Each row is where one point has got to under a steady rotation. How many steps took it there?
The counts run from 0 to 207.
[-5.63,  1.38,  0.33,  1.75,  0.28,  0.97, -2.43, -1.35, -0.35, -0.21,
  0.27, -1.04, -0.80, -0.55,  0.78, -0.92, -1.95, -1.37, -0.21,  0.36,
 -0.68,  0.36,  2.97, -1.50, -0.55,  3.60, -2.63,  1.53,  0.32,  1.27,
 -2.35, -0.46, -1.61, -0.53, -1.55]
77
[-1.39,  0.69,  0.46,  1.70,  1.32,  0.58,  1.06, -0.45,  0.15, -1.66,
 -0.85,  0.65,  0.40, -1.38,  0.95, -0.29, -1.25, -0.41,  1.90,  0.22,
  0.37, -3.79,  2.35,  1.97, -1.12,  0.64, -3.82, -1.32, -3.62, -0.45,
 -1.98, -0.10, -2.14, -2.17,  3.22]
19
[ 0.73, -2.94,  0.20,  0.47, -0.51,  1.09, -1.88, -1.51,  0.67,  0.48,
  1.92, -0.54,  0.16, -2.14, -0.40,  1.54, -2.68,  1.04, -1.89, -0.38,
  1.10,  0.16, -0.07, -1.65,  1.41,  3.48, -1.08, -2.61,  1.32,  3.55,
 -2.30, -0.50, -3.78, -0.56,  0.35]
174
[-0.25, -0.61,  0.38,  2.33,  0.38,  0.33, -0.89, -1.51, -0.89, -0.05,
  1.59, -1.54, -1.10, -2.60,  0.32,  0.80, -1.57,  0.61, -1.52, -0.05,
  2.11, -1.22,  2.66,  1.57,  0.90, -0.27, -4.86, -4.02, -1.41,  0.20,
 -0.51,  1.73, -1.89,  1.56,  2.00]
36
[ 0.51,  0.35, -0.02,  2.94, -1.02,  1.53, -2.52, -1.81,  0.48, -0.03,
  0.29, -1.59, -0.92, -1.37, -0.23,  1.77, -1.79, -0.94, -2.43,  1.52,
  0.99, -1.12,  0.43, -2.25,  0.80,  1.26, -0.38, -2.95,  1.01,  2.27,
 -1.53,  0.19, -5.17,  1.59, -0.40]
43
[-0.97, -1.69, -0.60, -0.41, -0.60,  0.59, -1.21, -2.57,  1.21, -2.30,
 -0.19, -0.08, -2.50, -1.11, -0.04,  2.23, -1.34, -0.77,  2.03,  1.98,
  0.17, -1.34,  0.52, -4.50, -1.18,  1.89,  0.80, -1.13,  0.10,  3.73,
 -0.83, -1.73, -3.13,  0.61, -0.38]
191
[-1.26, -0.93, -2.10,  0.87,  1.55,  1.67, -0.97,  1.20, -1.41,  0.62,
 -1.24,  0.08,  0.56, -1.09, -3.17, -0.15, -0.26,  3.91,  1.48, -1.22,
  0.51,  2.11,  0.03, -0.33,  1.22,  3.64, -1.77, -2.85, -0.61,  1.07,
 -2.83, -2.69, -0.71, -0.70,  0.81]
122
[-5.49, -0.10, -1.23,  0.48,  0.11, -1.57, -1.93, -0.61, -0.24, -1.44,
  0.91, -1.87, -1.81, -0.52, -0.18, -1.41, -1.53, -0.55, -1.52, -2.08,
  0.33, -0.19,  1.29, -2.25, -0.43,  2.21, -2.37,  0.66, -0.88,  3.32,
 -1.31, -0.03, -1.69, -0.24, -2.37]
81
[-3.57, -0.25,  0.09, -0.07, -2.72, -3.05, -1.59, -0.08,  0.48, -2.98,
  0.03, -0.78, -0.74, -1.75,  0.17,  2.07, -3.20,  0.77,  2.77,  0.65,
 -0.69, -0.54,  0.22, -1.17, -0.72,  2.91,  0.26, -0.92, -0.57,  2.63,
 -1.42, -2.32, -2.16, -0.74, -0.27]
64
[-2.57, -1.75,  4.17,  1.27,  1.38,  0.59, -3.67,  2.51,  0.05, -0.65,
 -2.72, -0.30, -0.15, -0.50, -0.94, -1.02, -0.40,  0.90,  1.64,  2.05,
  0.89, -0.28,  0.77, -0.88, -0.81,  0.63, -1.67, -1.63, -2.02, -1.28,
 -3.11, -2.55, -0.64, -0.21,  0.21]
111
[ 1.26, -0.55,  0.25, -0.60, -0.61,  1.19, -0.87,  1.61,  0.80, -1.48,
  0.59,  0.68,  0.27,  1.57, -0.43,  0.79, -1.45,  0.06,  2.02,  0.39,
  0.36, -0.21, -1.12, -0.60,  1.15,  1.19, -3.57, -0.95, -1.31,  3.00,
 -3.44, -0.16, -5.09, -3.01,  1.94]
157
[-4.03, -0.54, -1.64,  0.01,  0.57, -1.19, -0.36, -1.50, -1.95, -1.46,
  0.20, -2.60, -2.27,  0.23, -0.92, -0.23,  1.82,  2.16, -0.54, -2.30,
 -0.05,  1.22,  2.35, -0.90,  0.95, -0.05, -3.48, -1.78, -0.59,  3.78,
 -1.13,  1.40, -1.03,  0.26, -0.91]
86
[-1.18, -0.89,  1.43,  0.17,  0.41,  0.07, -1.54,  1.94, -0.71, -1.16,
 -3.38, -1.35, -0.46,  1.19, -2.04,  1.32,  3.77,  2.55,  2.67,  0.45,
 -0.03,  0.39,  0.05, -2.17,  1.08,  0.17, -2.52, -3.51, -1.22,  1.07,
 -2.31, -0.30, -1.74, -1.38,  0.36]
105
[-0.74,  0.49,  1.72,  1.07,  2.25,  1.40, -0.18, -0.91, -0.31, -2.42,
 -1.04,  0.33, -2.49, -1.27, -0.66, -0.73, -2.20,  0.17,  1.03,  0.87,
  0.31, -1.52,  1.80,  1.55, -0.74, -3.55, -1.24, -0.28, -4.04,  0.90,
 -1.24, -0.20, -3.63, -2.01,  2.51]
147
[-2.54,  0.14,  0.95,  0.17,  0.65, -2.34, -2.30,  1.05,  0.63, -1.99,
 -3.41, -2.24, -1.28,  0.32, -1.62, -0.13,  2.55,  0.90, -0.78, -1.47,
  0.48, -1.99, -0.64, -2.78,  0.47, -0.99, -0.15, -2.56, -1.97,  2.42,
 -1.05, -0.60, -3.31, -1.44, -0.59]
100
[-4.16,  0.11, -0.61, -0.43, -2.08, -3.38, -0.09, -0.23, -0.10, -2.45,
 -0.21, -1.20, -0.71, -2.38, -0.54,  2.34, -1.95,  2.13,  3.39, -0.74,
 -0.92,  0.15,  0.94,  0.12, -0.02,  2.89, -1.67, -1.50, -0.98,  2.05,
 -0.82, -1.09, -0.95, -1.36,  0.62]
67
[-4.62,  1.26, -0.49,  0.21, -1.24, -1.32,  0.31, -1.18, -0.88, -1.11,
 -0.44, -1.14, -0.48, -2.06, -0.54,  2.30, -0.50,  2.11,  3.48, -0.48,
 -1.27,  0.72,  3.05,  0.97,  0.48,  3.21, -3.48, -1.52, -0.48,  0.73,
 -1.25,  0.06, -0.12, -1.44,  1.29]
70
[-0.61, -0.14,  1.88,  1.19,  2.32,  1.76,  0.08, -1.12, -0.63, -2.71,
 -0.95,  0.44, -2.69, -1.38, -0.66, -0.88, -2.56,  0.73,  1.42,  1.19,
  0.23, -0.80,  1.44,  1.19, -0.60, -3.67, -1.54, -0.28, -3.72,  1.03,
 -1.38, -0.21, -3.43, -1.89,  2.12]
146
[-3.47,  0.31,  2.74,  1.88,  1.92,  2.12, -2.06, -1.96, -1.63, -0.83,
 -2.40, -1.99, -2.27,  0.32,  1.06, -1.18,  1.40,  1.17, -1.17,  1.18,
 -0.41,  1.28,  2.73, -1.27,  0.43, -1.72, -1.90, -1.32,  0.39,  1.92,
 -2.24,  0.40, -2.28,  0.26, -1.16]
92
[-4.89,  1.68,  0.09,  0.95, -0.72,  0.36, -0.53, -1.47, -1.06, -0.27,
 -0.39, -1.13, -0.37, -1.70, -0.10,  1.74, -0.30,  1.08,  2.74,  0.22,
 -1.66,  1.09,  3.94,  0.73,  0.48,  3.46, -3.76, -0.81,  0.17,  0.19,
 -1.84,  0.16, -0.24, -1.17,  0.96]
72
[-2.01,  0.21,  1.73,  1.84, -1.94,  0.70, -2.06, -1.67, -0.24, -1.29,
 -0.25, -1.03, -0.88, -0.92, -1.16,  3.87,  0.19, -1.01,  2.69,  3.75,
 -1.15, -1.07,  3.47, -0.98, -0.72,  1.06,  0.36, -1.90, -0.58,  0.06,
 -2.08, -0.56, -2.17,  1.39,  0.94]
57
[-1.87, -1.67,  4.15,  1.25,  1.17,  1.37, -2.89,  2.29, -0.47, -0.68,
 -3.05, -0.50, -0.34,  0.38, -0.84, -0.17,  1.14,  1.61,  2.57,  2.30,
  0.37,  0.85,  0.74, -1.21, -0.09,  0.56, -2.45, -2.38, -1.41, -0.74,
 -3.32, -1.66, -0.82, -0.56,  0.09]
109
[-3.38,  0.36,  2.09,  1.52,  1.80,  2.07, -1.58, -1.92, -1.92, -0.69,
 -2.04, -2.11, -2.26,  0.39,  0.63, -0.78,  1.92,  1.64, -0.98,  0.94,
 -0.75,  1.57,  3.12, -0.97,  0.79, -1.56, -2.47, -1.63,  0.57,  2.30,
 -2.18,  0.70, -1.89,  0.33, -1.04]
91
[ 0.04, -3.38,  1.74,  1.23,  0.36,  0.26,  0.58, -2.84,  0.77, -0.26,
  0.81, -1.05, -2.16, -4.89, -1.20,  2.29, -2.05,  1.89, -0.24, -0.77,
  1.05, -0.02,  0.68, -1.22,  0.61,  1.39, -2.31, -2.94, -0.42,  1.60,
 -0.05,  1.39, -1.90, -0.85,  0.06]
179
[ 0.27,  1.03, -0.14,  3.12, -0.24,  2.13, -2.66, -2.40, -0.15,  0.97,
  0.58, -1.71, -0.75, -1.41, -0.12,  1.61, -1.18, -1.00, -2.72,  1.47,
  0.99, -1.37,  2.07, -0.89,  1.09,  0.98, -1.18, -3.50,  0.54,  1.37,
 -1.68,  0.53, -4.24,  1.98,  0.93]
41
[ 0.55, -0.62,  0.36,  2.66, -1.60, -0.26, -1.10, -1.12,  1.01, -1.32,
  0.03, -1.61, -1.94, -1.94, -1.00,  2.38, -2.28, -0.05, -0.81,  0.71,
  1.11, -0.70, -1.33, -2.86,  0.69,  0.97, -0.47, -2.98,  0.48,  2.88,
 -0.82,  0.31, -4.94,  0.81, -1.68]
46
[-1.52, -1.24,  0.21,  2.98,  2.98,  3.43, -0.23,  0.07, -1.25,  0.59,
 -1.23,  0.57, -1.01, -2.74, -2.70, -1.17, -2.23,  2.85,  1.23, -0.26,
  0.63,  2.29,  0.65, -0.33,  0.39,  2.29, -2.48, -1.03, -1.18, -0.36,
 -2.66, -1.76, -0.55, -0.90, -0.58]
126
[-1.22,  1.15, -0.65,  1.75,  1.09,  1.00,  0.01, -0.48, -0.11, -1.02,
 -0.19,  0.32,  0.97, -0.38,  0.70, -0.36, -0.85, -1.48,  0.85,  0.31,
  0.45, -4.38,  2.93,  1.33, -0.76,  1.55, -3.47, -1.29, -3.20, -0.25,
 -2.31, -0.12, -2.64, -1.76,  3.64]
21
[-0.48, -0.17, -4.52,  1.10,  2.15,  2.17, -0.81, -1.13, -1.47, -0.98,
  0.73, -0.18, -1.52,  0.17, -4.34, -0.50,  0.03,  0.32, -0.27, -1.17,
  0.77, -0.89,  1.58, -1.80,  0.02,  0.43,  0.67, -0.60, -3.10,  2.86,
 -1.82, -1.34, -3.06, -0.03,  0.81]
136
[-0.89, -1.37, -0.35, -0.08, -0.47,  1.34, -1.54, -2.92,  1.05, -1.71,
 -0.08, -0.17, -2.25, -0.98, -0.30,  2.40, -0.94, -1.27,  1.68,  2.18,
  0.04, -1.59,  1.20, -4.40, -0.97,  1.97,  1.23, -1.15,  0.11,  3.26,
 -1.21, -1.46, -3.21,  0.61, -0.25]
190
[-3.02,  0.02,  0.76,  0.64, -2.68, -1.78, -2.52, -0.44,  0.48, -2.61,
 -0.13, -0.74, -0.58, -1.01,  0.30,  2.20, -2.94, -0.35,  2.43,  2.16,
 -0.69, -0.92,  0.94, -1.72, -0.95,  2.63,  1.33, -0.76, -0.13,  2.18,
 -2.04, -2.67, -2.77,  0.03, -0.35]
62
[-4.12,  1.61, -0.17,  0.81, -0.52,  0.04, -0.62, -0.32,  2.43, -1.51,
 -1.06,  0.11,  0.26,  0.31,  2.46, -0.59, -1.51, -0.85,  1.28,  1.06,
 -0.37, -2.18,  1.75, -0.95, -1.23,  3.81, -2.13,  0.13,  0.85,  2.61,
 -2.54, -1.99, -3.39, -0.37, -0.33]
207
[ 0.52,  1.36, -0.98, -0.64, -0.07,  1.24, -1.79,  0.84,  0.85, -1.25,
 -0.04,  0.29,  0.29,  1.73, -0.98,  0.83, -0.35, -0.88,  0.94,  0.28,
 -0.16, -2.02,  0.31, -0.43,  1.03,  0.45, -1.64, -0.91, -2.02,  2.61,
 -2.90, -0.68, -5.92, -2.78,  3.32]
154
[-3.44, -0.14,  0.37,  0.37, -2.73, -2.53, -2.16, -0.13,  0.50, -2.68,
 -0.08, -0.81, -0.58, -1.28,  0.31,  2.06, -3.15,  0.13,  2.54,  1.51,
 -0.66, -0.67,  0.43, -1.60, -0.93,  2.69,  1.05, -0.81, -0.41,  2.47,
 -1.70, -2.56, -2.63, -0.31, -0.43]
63
[ 0.42, -1.19,  0.40,  1.19,  2.02,  2.97,  1.04, -1.21, -1.74, -2.86,
 -0.45,  0.68, -2.97, -0.30, -0.99, -0.73, -2.22,  2.06,  2.27,  1.20,
  0.30,  1.40,  0.59, -0.32, -0.15, -2.70, -1.49, -0.35, -2.59,  2.60,
 -1.95, -0.72, -3.29, -1.45,  0.75]
143
[-0.13, -3.10,  1.59,  1.37,  0.78,  0.36,  0.62, -3.23,  0.78, -0.17,
  0.63, -1.06, -2.30, -5.08, -1.45,  2.49, -1.67,  1.50, -0.07, -0.65,
  0.99, -0.45,  1.38, -0.97,  0.46,  1.21, -2.18, -2.83, -0.82,  1.04,
  0.16,  1.62, -1.45, -0.68,  0.18]
180
[-3.64,  0.95,  0.44, -0.58,  0.07, -0.16,  0.71, -2.19,  1.15, -1.94,
 -1.68, -0.08, -1.75, -1.71,  0.87,  2.14,  0.57,  1.02,  4.04,  1.39,
 -0.78, -1.73,  3.72,  1.08, -0.98,  0.77, -2.52, -1.96, -0.91,  1.04,
 -0.86, -0.60, -1.00,  0.40,  2.52]
200
[-2.99, -1.74,  3.77,  1.08,  1.44, -0.05, -3.96,  2.65,  0.21, -0.51,
 -2.48, -0.04, -0.08, -0.81, -1.06, -1.34, -0.81,  0.62,  1.09,  1.63,
  1.07, -0.83,  0.53, -0.56, -1.02,  0.85, -1.21, -1.64, -2.29, -1.35,
 -3.06, -3.06, -0.69, -0.06,  0.25]
112
[-3.46, -0.17,  0.67,  0.84,  1.29,  1.06, -0.70, -2.12, -2.36, -1.02,
 -1.15, -2.27, -2.27,  0.48,  0.02, -0.36,  2.53,  2.35, -0.43, -0.29,
 -0.57,  2.00,  3.21, -0.64,  1.00, -1.05, -3.35, -2.09,  0.19,  2.87,
 -1.89,  1.45, -1.42,  0.61, -0.71]
89
[-0.48,  2.10, -0.23, -0.21,  1.15,  0.82, -1.75, -0.08,  0.65, -1.39,
 -0.61, -0.09, -0.62,  0.12, -1.39,  0.13, -0.38, -1.37,  0.16,  0.43,
 -0.07, -3.10,  1.76,  0.86,  0.20, -1.38, -0.69, -0.76, -3.67,  1.48,
 -1.99, -0.56, -5.14, -2.33,  3.81]
151
[ 0.08, -1.33, -0.07,  0.56,  0.66,  1.28,  2.47, -0.68, -0.25, -3.36,
 -1.30,  1.42, -0.72, -0.45,  1.23, -0.13, -2.02,  1.96,  3.43,  0.71,
 -0.27, -0.98, -0.98,  0.02, -1.06,  0.22, -1.87, -1.41, -1.90,  3.12,
 -2.87, -1.93, -3.29, -1.97,  1.28]
13
[-1.73, -2.16,  0.01,  0.92,  3.22,  2.25,  0.61, -2.30,  0.68, -0.89,
 -1.15,  0.09, -2.78, -2.91, -2.64, -0.02, -0.14, -0.91,  0.95,  0.45,
  0.32, -2.62,  1.72, -0.31, -2.30, -1.24, -0.16, -1.13, -3.84,  0.25,
 -2.03, -1.35, -1.68,  1.32,  1.13]
2
